The table, row by row:
[ 46   4 -10  21   7  73 -28 -22  11  -5  -4  -6 -19   6  -5 -61  -4  31  31  -3 -10  10  -8   6 -29  35  -3  46  20 -40 -23  -8]
[ 28 -13  29  13  14 -31  36   4 -27  -8 -28 -66  55  -4  37 -22 -36  43  30 -22  -3  22  18 -10 -31  -8   2  -5  24  -4   7 -39]
[  3   1  28 -30  14  35 -44   4  -9 -36 -34  46  -8  12  21 -35  51  44  25  10   2  21   3  18   9  41   5  27   2 -46 -16   2]
[ 30 -19 -25 -19   0  27 -13   7  -2 -13  43   6  62 -23  -4   6 -19   5  59 -19  -7 -20   5  -3 -20 -20   4  -8   2 -33  -7   0]
[ -7  26  -5   0  -8  -9   9 -48 -25   6 -26  -8   5  -9 -16  53  14  -2   7   2  -1  17  -5  -3  22  21 -22 -29 -19  27  46 -40]
[  6   8 -19   9  -3   2   1  -5  28   6  10  10 -17 -28   3  13  23 -13  -9 -12   7 -35   8 -18  13   3   8  25 -17 -10 -35  10]
[-18 -15 -33  25 -18  -4 -13   0  43  26  16  -6 -15 -37   6   3  34 -37 -25 -21   3 -51   9 -31 -15 -27  11  42   5   0 -25 -30]
[-31  -6  30 -29   6 -28   1 -12  21 -15  12  38   7 -12  -2  13  19   7 -20  27  15  21  -8  -4  57  11   4 -21 -25 -11 -16  22]
[ -8 -38  33  38   7 -26  25  -8  55  -3   8 -34 -13  -7  10 -23 -33 -22 -16  -9  -2  12 -28 -26   6   8   3 -20  18  32 -28 -27]
[-28  21  -6 -29  -4   3 -18 -10 -59 -11 -19  48   9  22 -15  41  18   1   1  17   0  27  -5  21   5 -11 -19 -30 -11  20  80   4]
[ 47  28 -21  41   8  24  30  24  10   4 -33  -1 -84  33  -8 -14  -4   2 -11 -26  -6 -19  -1  15  -6  38   3  16 -14  18 -20  38]
[ 25  30 -21   8  -3  36 -11 -13 -15   6 -14   0 -35  14 -12 -10  14  27   3  -1  -6  14   7  18  -9  38  -7  30  -7 -21   8  -4]
[ 30 -20  11  11  11 -31  56  42  26  25  16 -40   9  -3  -9 -14 -40   8   8 -25   2 -19  -8  -9  -8 -11  16 -20  -8  21 -53  47]
[ 46  54  -2 -16  15  83 -10 -73 -54 -26  -9  18  -4  28 -43  25 -30  44  59  34  -8  64 -28  39  31  81 -38 -36 -28  -2  47   9]
[-20 -65  33  10   4  12 -21  -2  36 -42   0  45   7  11  25 -36  -1  16  18 -24 -22  53 -50 -10  -1  30  -9 -41   6   2  26 -29]
[-18  11 -13  -4  -9  -2  -1  10  10  14  -3  29 -40   3 -16  18  28 -20 -31  10   7 -21  -6   1  15  -3   4   8 -19  14  -8  30]
[  1 -26   9  -3   4   5  -4   3   7  -1   4  -4  33 -18  12 -20   1  21  21  -8   2   6  -4 -12 -14 -10   5   6  14 -20 -13 -12]
[-18   1  13 -15  11  11 -28  -6   2 -58   7  80 -21  29  14 -11   5   0 -19  18  -1  38  -5  15  42  25 -12  -8 -15 -24  25  31]
[  5  -8  -8  24  -1  -6  32  32   8  32  41 -50 -20  37 -33 -12 -68 -15   1 -18 -18  18 -25  18 -25  13   5 -38   2  31  -1  25]
[-20  -8  -1 -30  -3 -31  -7  38   1   4   3  30   9 -15   9  19  48  10   6  -9   8 -15  16   3  14  -2  15   1 -26 -25 -19  25]
[-21  -4 -47   2 -23  21 -25 -19 -10  38  55 -16  25 -16 -34  14 -20 -40  -7  11  -3 -19  -2 -10 -35 -57  -8   4  21   5  34 -19]
[-10  39  13  -1   9   7   5  -7 -14 -13  16   4 -33  46 -29   3 -42 -20 -25  33  -1  34  -3  34  33  32  -5 -24 -15  15  17  41]
[ 23 -33 -25  -6  10  28 -10  42 -29 -59  -3  76  21  28  22   1 -13  17  46 -44 -20   4 -12   8 -28 -12  -9 -34  -2  -5  61  23]
[ 22 -10  18  -1  15  15   4   7   8 -34 -18  28  -4   6  24 -25   0  20  10   1   4  -6   4   2  10   8   2  14   5 -17 -32  21]
[ 21   1   2 -29  11 -17  22  37 -42 -17 -16  23  33   0  12  28 -10  12  21  -4   7 -25  22   7  -2 -48   3 -16  -5   5  12  42]
[ -4   1  -3 -15  -5  -8   0 -50 -19  -1  15 -19  62 -44  -2  50   6  10  33   5   1  12   4 -18  14  -6 -12 -24  -9  -3  28 -46]
[-39   3  44  -4   2 -29  -5 -23  30 -11  24  -3  -1  -7  17 -32 -18 -32 -62  54  19  10  19  -9  41 -20   4  27  16 -18 -36  13]
[-25  11 -33 -13 -17  17 -30 -45  -1  10  12  35   5 -30 -24  47  44  -6   9   8  -3   4 -12  -7  21  15 -15 -11 -27  -6  34 -28]
[ -5  30   8   9   2 -15  31 -22 -19  12 -30 -21 -24  12 -16  31 -12 -16 -20  18   5   4  -7   4  22   5 -14 -29  -7  49  20   2]
[-41  -6   8  -9  -7  24 -51 -38  27 -31  16  55 -20  -4  10 -18  23 -37 -42  45   7   8  -3  -8  33 -10  -7  28  13 -20   5 -13]
[-24   8  -4  -5  -2  -9  -9  -8  45   1  12  32 -39  -7 -13  28  31 -30 -20   5   0 -11 -13  -2  51  32   4 -14 -33   9 -24  12]
[-36 -41   7  -9  -5 -60  10  61  -5   2  32   9  38   9  30 -13 -23  -6 -27 -17  -3   9   9  -6 -27 -58  12 -16  12   0  25  18]
[ -7   0  21  10   2 -30   8  17 -14   0 -66 -13 -20   8  30 -15  49  42  -8 -28   2  16  13   0 -16  27   9  21   1  -8   3 -24]
[-11  52  14   6   2  -1  -8 -28 -45 -10  -6 -21 -19  37   4 -18 -33  -8 -51  50   6  29  33  20   7   4 -12  36  16 -13  32   7]
[ -4  11   6 -18  -5 -20   5  10  10  30  39 -37  23 -16 -16  -4  -8   5  -4  21   6  -3  19   2  11  -2  15  17  -8 -33 -45  15]
[  2  15   0   8  -1 -48  51  50 -19  38 -27 -33 -23  27 -11  18 -16  -2 -30 -11   9 -20   8   9 -17 -25  12 -20  -7  52  -5  46]
[-10   1  41 -42  12 -29 -11  26  -8 -30 -18  30  21   1  30 -15  24  12  -8  25  19  -6  33   7  30 -16  13  17   6 -29 -31  36]
[ 28   4  23   5   7  -8  16 -19  -8   3 -59 -47  24 -29  25  -3  29  31  21  -9   9 -15  20 -15  -9   5   6  24  15  -3 -28 -42]
[-15 -13 -10 -12  -3  11 -25  -6   6 -17  23  37  15 -11   7   3   1 -22  -6  10   3 -16   0 -11   2 -40  -2   7  13  -8   9   0]
[  5  11 -15   0  -1   5  -1  26 -19  -2 -30  11 -20  19  -2  19  14  -6   9 -17  -9 -15   2  12 -13   8   0  -8 -10  14  26   5]
[ -5  -3  15  -4  -4 -25  -3  16 -38  14 -51 -37  23  -4  33 -24  24  31  -9  -7   7  -5  31  -8 -49 -33  10  40  38 -12  10 -33]
[-28  18 -12 -13  -8 -12  -9 -34 -14  11  56 -16  36 -15 -14  19 -38 -39 -32  39   8   5  15  -4  18 -38  -7   5   8 -10  26  -5]
[-11 -14  17  -5   5 -21   5   3  31   3  64  -9  24  -8   3 -35 -33   2 -22  18   8  19   8  -8  22  -5  12   9   0 -44 -39  27]
[ 37 -29 -51  31   2  30  20  49  22  11  46   5 -13   8 -20  -8 -53 -43  10 -30 -13 -60 -14  -8 -42 -52   7  -6  11  27 -15  45]
[ 20  27  -2 -19   4  10   6   7 -29  -7 -15  15  -7  18 -18  27  -3  -1  17  11   5 -13   6  20  12   1  -1 -20 -12  17   3  29]
[-19 -26  42  21   2 -45  39  -6  16   8   5 -55  28  -1  13  -4 -49 -15 -15   0   0  21 -17 -17   0 -19  -1 -39  22  44   0 -28]
[ -5 -24 -39   2 -15  16 -21  -8  31  35  59 -19  29 -37 -30  16   1 -15  36 -20 -16 -11 -24 -13 -18  -3   2 -17  -5  -8  -5 -35]
[ -9 -17 -25  26 -10   1  -5   7  31  18  20  -6 -25   1  -5 -13   0 -12 -12 -24 -12   1 -17 -11 -18   8   0   3   1   4   4 -16]
[-12 -13  70 -11  25 -33   8  22 -15 -51  -4  -3  28  43  37 -50 -46  25   0  15  -2  67   7  22  11  22   2 -26  17 -22   9  13]
[ 10  -7 -15  12  -3  11  -5  -4   3  -2 -27   6 -13  -3   8  -7  38  27  22 -29  -4  14 -14  -4 -18  36  -6   4 -12 -10  14 -33]
[-11 -24   3 -23   0  11 -26  43   4  -5  26  20  10  17   7 -35  -4  -6  -4   7  -2  -7  12   7 -22 -33  15  16  21 -30 -12  25]
[ 30   2  17  20  11  27  20 -42  28 -13  28 -16   1   2 -23 -10 -57  -5  16  14  -1  25 -26   1  28  33 -14 -25  -6  12 -24   3]
[-21 -21   7 -17  -4 -13 -10   0 -21 -21  19  19  51  -2  17   1 -23 -17   0  10   5   1   2  -8  -9 -54  -4 -15  24   3  35  -6]
[  3   4  17  -5   7   9 -16 -13  21 -24 -13  28 -13 -13  18 -20  24   9 -17  21  13 -11  14  -7  29   5   4  38   2 -25 -40   9]
[ 25  22 -13  -1   0  31  -3 -30  51   3  20  26 -36 -28 -28  17  15 -17  -8  22  14 -39  -5 -12  58  28   0  25 -29 -14 -71  34]
[-25   0  -5 -14 -15   5 -32 -11  -1  21  -2  -8  -4 -16  -8   5  35 -11 -10  15   1  -7  -1   2  -6  -3   5  18   9  -4  -3 -26]
[-29  42  -5  -1 -14 -34  13   3 -35  44 -15 -48 -25  22 -29  32   3  -7 -29  16   1   7  10  20  -8   7  -1 -10  -8  27  29  -1]
[ 42 -10  -3  15  18  61 -14   7  19 -50  -6  62 -39  30  10 -38 -12   8  21 -14 -11   6 -26  11   3  38 -11  -5  -5  -8  -4  34]
[ 25  -7 -38  18  -5  31  -2 -23   5   4 -35  15 -17 -22  -9  40  40  -6  38 -37  -8 -37 -24 -13 -12  10  -7 -16  -9  42  14 -39]
[ 10  20  -4  -2   2 -31  40  28 -38  28  10 -51  29   3  -2  18 -49 -19 -19  11  14 -38  32  -1 -25 -74   7   6  20  30   7  27]
[-42 -17  26 -11  -3  -7 -33  -1  24 -17   9  36 -20  15   6 -22  23  -3 -18  11  -4  42 -17  11  22  39   1  -6  -9 -17   4  -4]
[ 25  11  12 -16  10 -25  22  46 -42   1   3 -25  35  17  23 -31 -29  46   4   0   6   5  41  15 -27 -23  12  33   7 -42 -13  42]
[ 12  25 -54   8 -22  31   5 -24 -13  73  40 -66  -2 -12 -70  39 -35 -34  15   7  -8 -22 -19   3 -27 -14 -12 -18   4  38  13 -19]
[ 29   0   4  -2  11  -3  19   8  12   0   6  -9  10 -11   4  -7   4  38  26 -19  -2  11   2  -2   7  31   7   5 -20 -29 -30  12]
[ 15   8 -49  34 -12  50 -34 -28   6  12   8 -14 -18 -12  -2 -14  11 -22  -3 -11 -13 -24   7 -11 -42  -7 -10  47  21 -11  17 -45]
[ 10  -4  -6  14   3  10  11  23 -14   3 -19  -1 -21  26   0 -12 -12   8   2 -18  -7   9 -12  10 -24   7  -5  -9   6  20  18  13]
[ 44 -30 -20  34   2   9  11  54   2   5 -27 -45   0   8  31 -36  -5  17  37 -59 -19 -38  11  -3 -73 -10  17  25  25   0 -19 -22]
[-60   8   1  -2 -20 -65   9 -10  36  47  -6   2 -31 -38 -13  52  68 -22 -59   1  16 -21  -1 -21  48   2  12  -3 -40  21 -22 -10]
[-13   4   8   8 -16   9 -19 -64   6  28 -13 -67  21 -37  -3  -2  10 -13   7  21   2   1   1 -17 -12  -1  -5  23  32   4  -5 -92]
[-14 -28  19  17  -5  -9  -7   4  11  -8 -89  12 -30   1  33   3  66   6  17 -43 -11  -3 -24  -8 -25  26   0 -22  13  47  23 -68]
[ 18  38  -7 -16   1 -31  41   1 -38  15 -59 -16   3 -21   0  66  39  16  10  -3  15 -42  21   3  16 -20   1  -6 -24  34  -5   7]
Behind each row are 3 hidden switches, each 1 (on) or 0 (off), listed from the one that spreads the rows most. The rows also spread widely along 9 other directions, which tell nothing about the switches. All are off in the first row of the table.
Rows drawn again from the table, each followed by whether each switch is on (1) or off (0), in that order:
[ 44 -30 -20  34   2   9  11  54   2   5 -27 -45   0   8  31 -36  -5  17  37 -59 -19 -38  11  -3 -73 -10  17  25  25   0 -19 -22] 1 1 1
[ 29   0   4  -2  11  -3  19   8  12   0   6  -9  10 -11   4  -7   4  38  26 -19  -2  11   2  -2   7  31   7   5 -20 -29 -30  12] 0 1 0
[-25  11 -33 -13 -17  17 -30 -45  -1  10  12  35   5 -30 -24  47  44  -6   9   8  -3   4 -12  -7  21  15 -15 -11 -27  -6  34 -28] 0 1 0
[-60   8   1  -2 -20 -65   9 -10  36  47  -6   2 -31 -38 -13  52  68 -22 -59   1  16 -21  -1 -21  48   2  12  -3 -40  21 -22 -10] 0 1 0
[-20 -65  33  10   4  12 -21  -2  36 -42   0  45   7  11  25 -36  -1  16  18 -24 -22  53 -50 -10  -1  30  -9 -41   6   2  26 -29] 0 0 0
[-21 -21   7 -17  -4 -13 -10   0 -21 -21  19  19  51  -2  17   1 -23 -17   0  10   5   1   2  -8  -9 -54  -4 -15  24   3  35  -6] 1 0 0
[ 25  -7 -38  18  -5  31  -2 -23   5   4 -35  15 -17 -22  -9  40  40  -6  38 -37  -8 -37 -24 -13 -12  10  -7 -16  -9  42  14 -39] 1 0 0
[ 28   4  23   5   7  -8  16 -19  -8   3 -59 -47  24 -29  25  -3  29  31  21  -9   9 -15  20 -15  -9   5   6  24  15  -3 -28 -42] 1 0 0
[ 15   8 -49  34 -12  50 -34 -28   6  12   8 -14 -18 -12  -2 -14  11 -22  -3 -11 -13 -24   7 -11 -42  -7 -10  47  21 -11  17 -45] 1 1 0
[-29  42  -5  -1 -14 -34  13   3 -35  44 -15 -48 -25  22 -29  32   3  -7 -29  16   1   7  10  20  -8   7  -1 -10  -8  27  29  -1] 0 1 1
[ -9 -17 -25  26 -10   1  -5   7  31  18  20  -6 -25   1  -5 -13   0 -12 -12 -24 -12   1 -17 -11 -18   8   0   3   1   4   4 -16] 0 1 0
[ 18  38  -7 -16   1 -31  41   1 -38  15 -59 -16   3 -21   0  66  39  16  10  -3  15 -42  21   3  16 -20   1  -6 -24  34  -5   7] 1 0 0
[ -4  11   6 -18  -5 -20   5  10  10  30  39 -37  23 -16 -16  -4  -8   5  -4  21   6  -3  19   2  11  -2  15  17  -8 -33 -45  15] 0 1 1
[ 46  54  -2 -16  15  83 -10 -73 -54 -26  -9  18  -4  28 -43  25 -30  44  59  34  -8  64 -28  39  31  81 -38 -36 -28  -2  47   9] 0 0 0
[-20  -8  -1 -30  -3 -31  -7  38   1   4   3  30   9 -15   9  19  48  10   6  -9   8 -15  16   3  14  -2  15   1 -26 -25 -19  25] 0 1 1
[-11 -24   3 -23   0  11 -26  43   4  -5  26  20  10  17   7 -35  -4  -6  -4   7  -2  -7  12   7 -22 -33  15  16  21 -30 -12  25] 0 0 1
[-11  52  14   6   2  -1  -8 -28 -45 -10  -6 -21 -19  37   4 -18 -33  -8 -51  50   6  29  33  20   7   4 -12  36  16 -13  32   7] 1 1 0
[  1 -26   9  -3   4   5  -4   3   7  -1   4  -4  33 -18  12 -20   1  21  21  -8   2   6  -4 -12 -14 -10   5   6  14 -20 -13 -12] 0 0 0
[  2  15   0   8  -1 -48  51  50 -19  38 -27 -33 -23  27 -11  18 -16  -2 -30 -11   9 -20   8   9 -17 -25  12 -20  -7  52  -5  46] 0 0 0
[-24   8  -4  -5  -2  -9  -9  -8  45   1  12  32 -39  -7 -13  28  31 -30 -20   5   0 -11 -13  -2  51  32   4 -14 -33   9 -24  12] 1 1 1
[ 23 -33 -25  -6  10  28 -10  42 -29 -59  -3  76  21  28  22   1 -13  17  46 -44 -20   4 -12   8 -28 -12  -9 -34  -2  -5  61  23] 1 1 0
[-18   1  13 -15  11  11 -28  -6   2 -58   7  80 -21  29  14 -11   5   0 -19  18  -1  38  -5  15  42  25 -12  -8 -15 -24  25  31] 1 1 0
[ -4   1  -3 -15  -5  -8   0 -50 -19  -1  15 -19  62 -44  -2  50   6  10  33   5   1  12   4 -18  14  -6 -12 -24  -9  -3  28 -46] 1 1 0
[ -5  -3  15  -4  -4 -25  -3  16 -38  14 -51 -37  23  -4  33 -24  24  31  -9  -7   7  -5  31  -8 -49 -33  10  40  38 -12  10 -33] 0 0 0
[ 12  25 -54   8 -22  31   5 -24 -13  73  40 -66  -2 -12 -70  39 -35 -34  15   7  -8 -22 -19   3 -27 -14 -12 -18   4  38  13 -19] 0 0 1
[-10  39  13  -1   9   7   5  -7 -14 -13  16   4 -33  46 -29   3 -42 -20 -25  33  -1  34  -3  34  33  32  -5 -24 -15  15  17  41] 1 1 1
[ 47  28 -21  41   8  24  30  24  10   4 -33  -1 -84  33  -8 -14  -4   2 -11 -26  -6 -19  -1  15  -6  38   3  16 -14  18 -20  38] 1 1 0
[-19 -26  42  21   2 -45  39  -6  16   8   5 -55  28  -1  13  -4 -49 -15 -15   0   0  21 -17 -17   0 -19  -1 -39  22  44   0 -28] 1 0 0
[-14 -28  19  17  -5  -9  -7   4  11  -8 -89  12 -30   1  33   3  66   6  17 -43 -11  -3 -24  -8 -25  26   0 -22  13  47  23 -68] 1 0 1
[ 30 -19 -25 -19   0  27 -13   7  -2 -13  43   6  62 -23  -4   6 -19   5  59 -19  -7 -20   5  -3 -20 -20   4  -8   2 -33  -7   0] 1 1 1
[-36 -41   7  -9  -5 -60  10  61  -5   2  32   9  38   9  30 -13 -23  -6 -27 -17  -3   9   9  -6 -27 -58  12 -16  12   0  25  18] 0 1 0
[  6   8 -19   9  -3   2   1  -5  28   6  10  10 -17 -28   3  13  23 -13  -9 -12   7 -35   8 -18  13   3   8  25 -17 -10 -35  10] 1 1 0
[  5  11 -15   0  -1   5  -1  26 -19  -2 -30  11 -20  19  -2  19  14  -6   9 -17  -9 -15   2  12 -13   8   0  -8 -10  14  26   5] 1 1 1
[-41  -6   8  -9  -7  24 -51 -38  27 -31  16  55 -20  -4  10 -18  23 -37 -42  45   7   8  -3  -8  33 -10  -7  28  13 -20   5 -13] 1 0 0
[-42 -17  26 -11  -3  -7 -33  -1  24 -17   9  36 -20  15   6 -22  23  -3 -18  11  -4  42 -17  11  22  39   1  -6  -9 -17   4  -4] 0 1 1
[-25   0  -5 -14 -15   5 -32 -11  -1  21  -2  -8  -4 -16  -8   5  35 -11 -10  15   1  -7  -1   2  -6  -3   5  18   9  -4  -3 -26] 0 0 1
[-10   1  41 -42  12 -29 -11  26  -8 -30 -18  30  21   1  30 -15  24  12  -8  25  19  -6  33   7  30 -16  13  17   6 -29 -31  36] 1 0 1
[ 22 -10  18  -1  15  15   4   7   8 -34 -18  28  -4   6  24 -25   0  20  10   1   4  -6   4   2  10   8   2  14   5 -17 -32  21] 1 0 0
[-21  -4 -47   2 -23  21 -25 -19 -10  38  55 -16  25 -16 -34  14 -20 -40  -7  11  -3 -19  -2 -10 -35 -57  -8   4  21   5  34 -19] 0 0 0
[ 20  27  -2 -19   4  10   6   7 -29  -7 -15  15  -7  18 -18  27  -3  -1  17  11   5 -13   6  20  12   1  -1 -20 -12  17   3  29] 1 0 1
[-11 -14  17  -5   5 -21   5   3  31   3  64  -9  24  -8   3 -35 -33   2 -22  18   8  19   8  -8  22  -5  12   9   0 -44 -39  27] 0 1 0
[  3   4  17  -5   7   9 -16 -13  21 -24 -13  28 -13 -13  18 -20  24   9 -17  21  13 -11  14  -7  29   5   4  38   2 -25 -40   9] 1 0 0
[ 21   1   2 -29  11 -17  22  37 -42 -17 -16  23  33   0  12  28 -10  12  21  -4   7 -25  22   7  -2 -48   3 -16  -5   5  12  42] 1 0 0
[-18  11 -13  -4  -9  -2  -1  10  10  14  -3  29 -40   3 -16  18  28 -20 -31  10   7 -21  -6   1  15  -3   4   8 -19  14  -8  30] 0 0 0
[ 25  30 -21   8  -3  36 -11 -13 -15   6 -14   0 -35  14 -12 -10  14  27   3  -1  -6  14   7  18  -9  38  -7  30  -7 -21   8  -4] 0 1 0
[  5  -8  -8  24  -1  -6  32  32   8  32  41 -50 -20  37 -33 -12 -68 -15   1 -18 -18  18 -25  18 -25  13   5 -38   2  31  -1  25] 0 1 1
[ 28 -13  29  13  14 -31  36   4 -27  -8 -28 -66  55  -4  37 -22 -36  43  30 -22  -3  22  18 -10 -31  -8   2  -5  24  -4   7 -39] 1 1 0
[ 42 -10  -3  15  18  61 -14   7  19 -50  -6  62 -39  30  10 -38 -12   8  21 -14 -11   6 -26  11   3  38 -11  -5  -5  -8  -4  34] 1 0 0
[ -8 -38  33  38   7 -26  25  -8  55  -3   8 -34 -13  -7  10 -23 -33 -22 -16  -9  -2  12 -28 -26   6   8   3 -20  18  32 -28 -27] 1 0 0
[-18 -15 -33  25 -18  -4 -13   0  43  26  16  -6 -15 -37   6   3  34 -37 -25 -21   3 -51   9 -31 -15 -27  11  42   5   0 -25 -30] 1 1 0
[ 46   4 -10  21   7  73 -28 -22  11  -5  -4  -6 -19   6  -5 -61  -4  31  31  -3 -10  10  -8   6 -29  35  -3  46  20 -40 -23  -8] 0 0 0
[ -7  26  -5   0  -8  -9   9 -48 -25   6 -26  -8   5  -9 -16  53  14  -2   7   2  -1  17  -5  -3  22  21 -22 -29 -19  27  46 -40] 1 1 0
[ 30   2  17  20  11  27  20 -42  28 -13  28 -16   1   2 -23 -10 -57  -5  16  14  -1  25 -26   1  28  33 -14 -25  -6  12 -24   3] 1 0 0
[-12 -13  70 -11  25 -33   8  22 -15 -51  -4  -3  28  43  37 -50 -46  25   0  15  -2  67   7  22  11  22   2 -26  17 -22   9  13] 1 1 1
[-28  18 -12 -13  -8 -12  -9 -34 -14  11  56 -16  36 -15 -14  19 -38 -39 -32  39   8   5  15  -4  18 -38  -7   5   8 -10  26  -5] 1 1 0
[ 37 -29 -51  31   2  30  20  49  22  11  46   5 -13   8 -20  -8 -53 -43  10 -30 -13 -60 -14  -8 -42 -52   7  -6  11  27 -15  45] 1 0 0
[ 10  20  -4  -2   2 -31  40  28 -38  28  10 -51  29   3  -2  18 -49 -19 -19  11  14 -38  32  -1 -25 -74   7   6  20  30   7  27] 1 0 0
[-15 -13 -10 -12  -3  11 -25  -6   6 -17  23  37  15 -11   7   3   1 -22  -6  10   3 -16   0 -11   2 -40  -2   7  13  -8   9   0] 1 0 0
[ -5  30   8   9   2 -15  31 -22 -19  12 -30 -21 -24  12 -16  31 -12 -16 -20  18   5   4  -7   4  22   5 -14 -29  -7  49  20   2] 1 0 0
[ 10  -4  -6  14   3  10  11  23 -14   3 -19  -1 -21  26   0 -12 -12   8   2 -18  -7   9 -12  10 -24   7  -5  -9   6  20  18  13] 0 0 0
[-28  21  -6 -29  -4   3 -18 -10 -59 -11 -19  48   9  22 -15  41  18   1   1  17   0  27  -5  21   5 -11 -19 -30 -11  20  80   4] 0 0 0
[ -5 -24 -39   2 -15  16 -21  -8  31  35  59 -19  29 -37 -30  16   1 -15  36 -20 -16 -11 -24 -13 -18  -3   2 -17  -5  -8  -5 -35] 0 1 1
[ 30 -20  11  11  11 -31  56  42  26  25  16 -40   9  -3  -9 -14 -40   8   8 -25   2 -19  -8  -9  -8 -11  16 -20  -8  21 -53  47] 0 0 0
[ -7   0  21  10   2 -30   8  17 -14   0 -66 -13 -20   8  30 -15  49  42  -8 -28   2  16  13   0 -16  27   9  21   1  -8   3 -24] 0 1 0
[-13   4   8   8 -16   9 -19 -64   6  28 -13 -67  21 -37  -3  -2  10 -13   7  21   2   1   1 -17 -12  -1  -5  23  32   4  -5 -92] 1 0 1
[ 10  -7 -15  12  -3  11  -5  -4   3  -2 -27   6 -13  -3   8  -7  38  27  22 -29  -4  14 -14  -4 -18  36  -6   4 -12 -10  14 -33] 0 1 0
[ 25  11  12 -16  10 -25  22  46 -42   1   3 -25  35  17  23 -31 -29  46   4   0   6   5  41  15 -27 -23  12  33   7 -42 -13  42] 0 1 0
[-39   3  44  -4   2 -29  -5 -23  30 -11  24  -3  -1  -7  17 -32 -18 -32 -62  54  19  10  19  -9  41 -20   4  27  16 -18 -36  13] 1 0 0
[-31  -6  30 -29   6 -28   1 -12  21 -15  12  38   7 -12  -2  13  19   7 -20  27  15  21  -8  -4  57  11   4 -21 -25 -11 -16  22] 0 0 0
[ 25  22 -13  -1   0  31  -3 -30  51   3  20  26 -36 -28 -28  17  15 -17  -8  22  14 -39  -5 -12  58  28   0  25 -29 -14 -71  34] 1 0 0
[  3   1  28 -30  14  35 -44   4  -9 -36 -34  46  -8  12  21 -35  51  44  25  10   2  21   3  18   9  41   5  27   2 -46 -16   2] 0 0 1
